(in the rows, 128 means zero)
The same turns and mirrors carry the whole set onto itself and the rows of a family onto each other. Which other rows belong to the same family as each row named below? List them in the order they appear above.
These 18 rows form 3 families of 6 rows each.
Z248: [137 120 136 132 108 136 129 162 112 148 130 116 116 130 140 115 117 131
 113 166 115 115  89]
Z168: [123 102 107 129 123 110 103 128 132 124 143 130 125  98 141 146 137  96
 105 142  99 122 117]
Z91: [128 140  96 136 116 117 114 132 119 133 144 128 122 110 143 153 141 101
 111 137  94 124 123]
Z992: [151  94 130 127 115 119 144 148 116 141 114 114 116 121 150 110 118 118
 121 156 125 115  82]
Z488: [125 108 136 127 116 131 142 160 103 149 121 114 106 133 128 113 129 128
 134 148 102 114  89]
Z9: [175 113 144 119 127 119 129 141 106 138 111 116 126 129 133 105  80 130
 149 116  88 120 136]
Z346: [122 134  85 117 128 120 118 119 127 123 123 129 126 110 141 153 143 112
 112 147  95 119 107]
Z935: [145 144 139 127 125 126 136 130 107 151 107 140 123 107 154 109 143 120
 104 125 116  81 140]
Z185: [187 123 135 119 117 125 131 127 123 136  98 114 122 141 129 112  83 135
 130 128  98 122 142]
Z468: [179 100 136 124 133 118 148 114 116 139  88 119 131 131 125 108  98 121
 136 114 107 120 140]
Z240: [138 143 141 115 138 125 123 143 111 149 101 139 137  92 140 106 126 109
 111 121 104  86 136]
Z432: [132  67 126 132 124 139 111 115 139 131 114 118 119 122 117 127 110 154
 121 146 106 141 126]
Z987: [130  93 122 138 121 148 113 122 133 134 134 124 111 127 116 133 110 160
 120 139  90 141 152]
Z213: [152 128 110 117 149 138  96  99 104 119 119 129 160 101 145 129 111 156
 127 126 103 113 138]
Z640: [143 119 139 131 142 120 137 122  92 141 122 139 140  97 148 108 145 105
 113 116 120  84 130]
Z848: [160 136 110 135 137 142 101  96  88 128 123 115 152 118 131 132 123 155
 134 116 108 120 141]
Z540: [129  83 110 126 126 135 130 112 131 125 131 127 101 135 133 137 117 160
 135 138  84 136 136]
Z521: [151 112 116 132 146 128  94  95  96 120 126 117 165 110 117 137 122 127
 132 114 103 126 135]

The rest of the family of Z540: Z488, Z9, Z346, Z240, Z213
The rest of the family of Z848: Z248, Z91, Z935, Z185, Z987
The rest of the family of Z992: Z168, Z468, Z432, Z640, Z521

The same turns and mirrors carry the whole set onto itself and the rows of a family onto each other. Which other rows belong to the same family as each row named below? List them in the order they appear above.
These 40 rows form 5 families of 8 rows each.
Z86: [127 127 137 141 114 154 124 124 120 141  87 146]
Z975: [120 125 126 121 155 115 130 162 121 109 131 148]
Z913: [128 133 148 147 112 143 124 137 130 129  88 148]
Z230: [130 122 140 153 106 148 125 119 125 122  94 133]
Z583: [107 130 163 112 122 143 149 119 141 112 113 141]
Z312: [132 139 125 128  94 150 130 107 131 151 139 139]
Z214: [111 136 118 111 128 121 138 127 119 134 170 135]
Z455: [116 125 170 122 122 133 150 122 134 103 127 132]
Z599: [101 149 116 110 120 120 118 115 133 148 111 148]
Z140: [ 99 145 134 107 118 128 106 117 141 142 110 142]
Z574: [132 126 139 142 128 158 120 135 127 128  89 150]
Z174: [106 139 110 107 127 129 114 128 146 143 103 150]
Z513: [124 141 130 134 102 153 128  98 121 141 134 123]
Z110: [135 132 116 100 130 118 131 129 135 122 164 128]
Z97: [162 120 129 141 122 134 148 147 124 111 143 135]
Z685: [112 118 164 124 131 143 152 133 126 105 140 142]
Z84: [128 133 117 102 137 109 148 134 130 111 156 129]
Z316: [148 130  92 131 129 118 122 139 110 140 130 135]
Z601: [132 123 131 114 151 110 137 163 134 115 117 152]
Z864: [155 111 138 134 130 144 153 142 118 104 132 127]
Z813: [118 142  97 135 129 131 110 138 109 150 128 145]
Z700: [149 110 138 142 112 131 154 132 123 106 140 121]
Z267: [113 136 135 140 103 159 131 109 114 146 136 140]
Z462: [158 120 124 140 133 147 139 137 117 107 141 123]
Z965: [124 137 122 106 122 105 144 128 126 128 162 127]
Z584: [145 129  91 143 121 132 112 130 118 129 121 126]
Z582: [127 121 138 121 149 113 132 151 129 106  99 152]
Z153: [123 129 108  97 133 112 141 141 145 127 150 138]
Z11: [124 121 168 114 124 144 143 126 148 108 125 147]
Z807: [140 140  92 127 129 131 114 140 119 152 124 143]
Z983: [108 119 157 104 118 129 152 131 153 119 124 145]
Z931: [129 139 117 121 101 150 140 106 121 146 145 123]
Z373: [139 145  96 134 118 118 111 139 117 144 130 129]
Z227: [130 124 139 119 146 111 124 159 135 100 113 137]
Z452: [119 124 144 151 132 151 124 144 116 122  98 153]
Z809: [120 130 129 122  90 135 144 106 133 146 144 129]
Z282: [ 96 145 137 108 119 117 126 125 139 150 111 153]
Z728: [132 120 121 127 149 124 122 153 137 102 101 143]
Z774: [ 84 139 142 114 129 131 122 127 132 139 117 156]
Z404: [146 120 119 148 131 143 139 142 104 116 152 132]

The rest of the family of Z86: Z583, Z599, Z84, Z316, Z864, Z582, Z931
The rest of the family of Z267: Z975, Z214, Z685, Z813, Z452, Z774, Z404
The rest of the family of Z462: Z455, Z574, Z513, Z601, Z965, Z807, Z282

The same turns and mirrors carry the whole set onto itself and the rows of a family onto each other. Which other rows belong to the same family as each row named below? List them in the order they appear above.
These 18 rows form 3 families of 6 rows each.
Z115: [144 131 105 133 131 140 141 152  87 121 161 157 121]
Z460: [116 105 119 127 124 119 144 151 114 160 151 119 103]
Z861: [131 129 123 108 136 116 157 113 115  99 148 161 119]
Z752: [144 147 147 126 112 101 153 137 107 139 111 174 141]
Z668: [113 107 116 130 125 108 148 147 109 160 154 126  99]
Z438: [156 130 135 152 111 131 156 148 117 173 136 165 113]
Z785: [127 119 143 103 129  97 143 126 131 147 126 119 122]
Z16: [140 138 146 135 106 104 148 137 104 141 112 173 146]
Z743: [109 113 124 127 128 104 149 142 104 160 150 128  91]
Z367: [135 124 144 110 130 100 137 125 133 143 121 115 118]
Z828: [137 122 146 121 132 100 129 124 132 143 130 114 118]
Z711: [155 131 139 145 111 140 157 141 114 172 128 165 111]
Z18: [141 130 111 139 133 141 150 146  88 120 168 158 116]
Z90: [148 149 157 128 115 103 155 136 115 139 117 175 136]
Z555: [131 122 120 110 132 115 152 113 118 104 157 169 123]
Z720: [129 134 125 110 133 122 154 116 111  96 145 155 127]
Z304: [152 137 135 148 109 126 154 154 112 176 141 168 119]
Z39: [145 134 108 120 136 139 137 151  84 124 158 159 119]

The rest of the family of Z367: Z115, Z861, Z752, Z668, Z438
The rest of the family of Z16: Z743, Z828, Z711, Z555, Z39
The rest of the family of Z460: Z785, Z18, Z90, Z720, Z304

The same turns and mirrors carry the whole set onto itself and the rows of a family onto each other. Which other rows belong to the same family as each row named below? List them in the order they appear above.
These 40 rows form 5 families of 8 rows each.
Z862: [134 154 111 146 149 137 132 146 104 149 133 143 116 118 110 145 148 144
  95 164 138 157 138 145 167]
Z904: [134 140  98 136 140 163 135 169 108 143 112 146 126 147 114 142 124 142
 138 140 118 131 166 111 158]
Z662: [143 108 117 132 126 109 150 125 149 126 145 113 123 108 123 130 170 127
 140 140 146 144 138 152 112]
Z957: [136 153  94 120 158 159 136 167 117 166 133 151 120 131 122 151 120 135
 135 150 138 121 156 119 133]
Z534: [147 116  96 137 128 111 140 123  99 131 157  91 121 113 122 125 133 136
 120 127 108 126 153 131 166]
Z756: [125 104 114 144 121 116 135 138 143 133 131 122 122 123 130 133 161 127
 132 109 137 147 147 181 122]
Z868: [120 129 113 123 143 147 143 153 117 152 122 150 115 144 106 161 155 143
 132 165 160 133 123 144 132]
Z306: [146  82 115 118 123 122 163 129 131 136 139  93 133 116 125 127 144 131
 139 131 127 129 140 140 126]
Z839: [119 150  85 103 131 148 146 143 120 140 129 136 116 118  98 146 114 147
 102 131 115 128 162 126 152]
Z179: [139 165 107 119 161 148 124 146 115 159 135 153 124 133 123 142 117 146
 140 156 122 121 140 106 129]
Z921: [165 131 114 139 139 115 151 133 137 143 146 103 120 103 155 115 135 125
 128 127 121 144 156 133 104]
Z687: [163 140 103 146 131 110 149 136 126 139 150 107 108 127 152 115 153 121
 129 119 134 134 153 130 100]
Z993: [157 125 110 138 118 124 143 141 112 122 121  98 115 138 147 110 133 139
 126 107  97 145 157 123 118]
Z529: [134 162 107 129 159 142 118 158 105 168 137 146 111 132 129 153 119 147
 142 160 134 125 139 124 130]
Z177: [110 151 103 135 134 129 145 150  82 158 126 126  99 135 114 157 121 158
 112 143 121 135 151 143 151]
Z655: [140 102 115 140 128 104 160 120 114 127 142 101 115 138 129 133 168 133
 149 133 140 122 133 142 119]
Z106: [126 138 125 104 145 141 120 132 131 144 128 149 124 126 105 149 139 154
 132 172 139 137 108 134 127]
Z691: [138 154 111 119 137 149  96 154 117 140 122 142 124 128 116 134 111 155
 137 148 102 142 142 113 143]
Z326: [116 139 118 130 134 140 104 124 151 134 121 158 127 134 104 140 131 146
 129 146 144 130 124 147 151]
Z27: [138 106 134 135 125 111 120 120 128 133 131 117 135 132 135 115 151 140
 130 116 107 150 119 163 123]
Z127: [145  90 114 134 128 132 145 118 140 122 129 118 148 137 124 113 150 126
 127 108 119 129 140 145 148]
Z158: [147 157 104 127 155 156 123 165 121 169 137 157 124 130 121 139 130 134
 128 161 140 134 141 117 135]
Z902: [159 116 109 161 140 126 153 139 122 116 123  94 117 115 152 131 136 132
 131 124 124 144 172 137 146]
Z616: [168 125 103 146 143 114 147 129 130 135 153  94 114 108 156 122 136 123
 133 127 135 127 156 132 122]
Z122: [124 158 107 147 162 140 116 153 105 132 118 143 111 128 126 164 129 153
 153 153 125 135 157 132 151]
Z290: [126 123 108  92 132 159 143 145 126 149 121 148 130 146  97 143 135 145
 127 151 136 123 124 120 130]
Z908: [134 172 102 112 147 135 123 123 112 126 137 150 121 128 102 134 143 150
  99 145 112 140 131 119 149]
Z979: [111 124 116 113 142 141 147 134 116 151 119 134 117 136 107 164 118 157
 147 163 142 114 130 130 138]
Z189: [148 123  99 112 133 122 143 145 100 137 150 109 130 113 124 120 157 133
 102 111  89 156 147 145 131]
Z832: [143 108 120 108 121 110 148 124 128 130 141 109 127 127 126 119 163 136
 137 124 114 141 124 140  94]
Z303: [129 149 112 139 134  98 144 129 125 130 149 121 120  93 119 130 159 138
 118 128 104 163 162 152 122]
Z342: [162 133 105 134 121 123 120 142 147 112 132 106 114 102 143 115 139 131
 119 119 118 159 158 139 121]
Z784: [170 125 104 134 143 120 156 138 113 140 146 100 118 128 158 114 147 124
 126 116 118 133 149 128 107]
Z340: [134 140  93 162 119 101 154 131 110 128 152 116 110 128 113 126 167 127
 121 123 130 135 168 136 147]
Z653: [120 110 110 144 131 108 142 108 130 114 131 114 122 139 131 136 148 138
 150 103 125 114 148 157 131]
Z478: [106 136 117 113 129 150 132 138 133 144 106 163 133 156 104 138 132 148
 126 123 118 132 134 142 127]
Z681: [158 142 103 155 139 113 129 136 114 104 132 109 101 130 153 129 167 133
 130 116 127 147 152 142 121]
Z628: [108 113 122 122 152 152 133 137 122 149 107 141 134 134 119 159 114 154
 133 138 123 129 135 159 153]
Z527: [139 158  97 128 145 155 100 177 118 136 125 157 116 130 118 147 148 139
 128 145 131 153 147 136 140]
Z789: [120 124 110 135 147 148 116 140 109 141 119 150 121 161 117 152 148 144
 126 137 147 124 116 157 157]

The rest of the family of Z993: Z904, Z691, Z902, Z122, Z342, Z681, Z527
The rest of the family of Z616: Z957, Z179, Z921, Z687, Z529, Z158, Z784
The rest of the family of Z868: Z662, Z306, Z655, Z106, Z290, Z979, Z832
The rest of the family of Z839: Z862, Z534, Z177, Z908, Z189, Z303, Z340

The same turns and mirrors carry the whole set onto itself and the rows of a family onto each other. Which other rows belong to the same family as each row named below? List them in the order they appear above.
These 30 rows form 6 families of 5 rows each.
Z894: [116 142 145 139 111 126 144 132 127 106 101 107  99 141]
Z714: [135 155 116 143 151 101 138 129 101 109 116 153 143  94]
Z649: [132 156 143 151 110 121 135 128 125  93  99  93 110 133]
Z348: [139 136 116 127 103  94 142 131 125  66 140 102 133 131]
Z375: [134 147 131 139 116 120 133 116 119 106  95  97 115 156]
Z940: [131 134 116 132 159 112 134 132 113 124 117 150 149  98]
Z165: [146 135 109 115  98 109 139 146 124  84 141 100 119 131]
Z459: [132 151 120 121 148  92 149 120 108 125 135 142 132  92]
Z148: [121 104 118 119 129 106 140 146 146 111 131 125 139 102]
Z860: [129 149 126 138 153 103 150 127  97 131 125 145 128  99]
Z370: [144 144 123 138 135 101 141 115  95 122  88 127 119 149]
Z985: [119 116 109 144 132 105 140 150 132  93 134 137 152 100]
Z183: [150 137 125 126 141  94 141 106 110 122  86 131 132 140]
Z575: [131 115 129 127 134 108 146 142 141  75 128 138 151 102]
Z104: [164 143 130 124 140 110 145 118 108 104  86 138 131 144]
Z717: [115 134 104 125  96 107 136 147 118  97 141 111 107 127]
Z333: [172 143 134 129 139 102 125 119 112  96  85 121 136 125]
Z502: [138 109 123 126 136 114 152 152 139 100 141 126 148 105]
Z87: [143 167 130 136 148 111 134 109  97 126  98 127 125 125]
Z186: [147 156 158 138 120 116 142 122 131  86 111  92 117 120]
Z130: [143 158 152 124 114 132 145 131 130  94 104 108 102 131]
Z190: [124 136 105 112  93  98 134 132 127  93 132 105 111 132]
Z797: [107 136 122 132 102 124 139 138 138  90 135 100 116 131]
Z317: [148 160 125 122 143  98 137 126 107  90 123 150 137  88]
Z458: [153 155 128 147 139 106 128 118 102 109  78 126 128 131]
Z859: [123 155 153 127 116 119 147 115 134 107  98 109 101 132]
Z952: [122 103 108 133 135 108 138 153 125 118 131 133 139 107]
Z132: [147 156 123 123 151 102 159 125 103 108 136 149 140 103]
Z114: [121 136 108 142  98 105 135 144 127  80 139  99 125 126]
Z335: [114 122  94 124 124 107 133 146 123  98 147 133 142 110]

The rest of the family of Z952: Z894, Z860, Z370, Z717
The rest of the family of Z649: Z714, Z985, Z458, Z114
The rest of the family of Z459: Z148, Z183, Z190, Z859
The rest of the family of Z165: Z104, Z502, Z130, Z132
The rest of the family of Z87: Z375, Z940, Z797, Z335

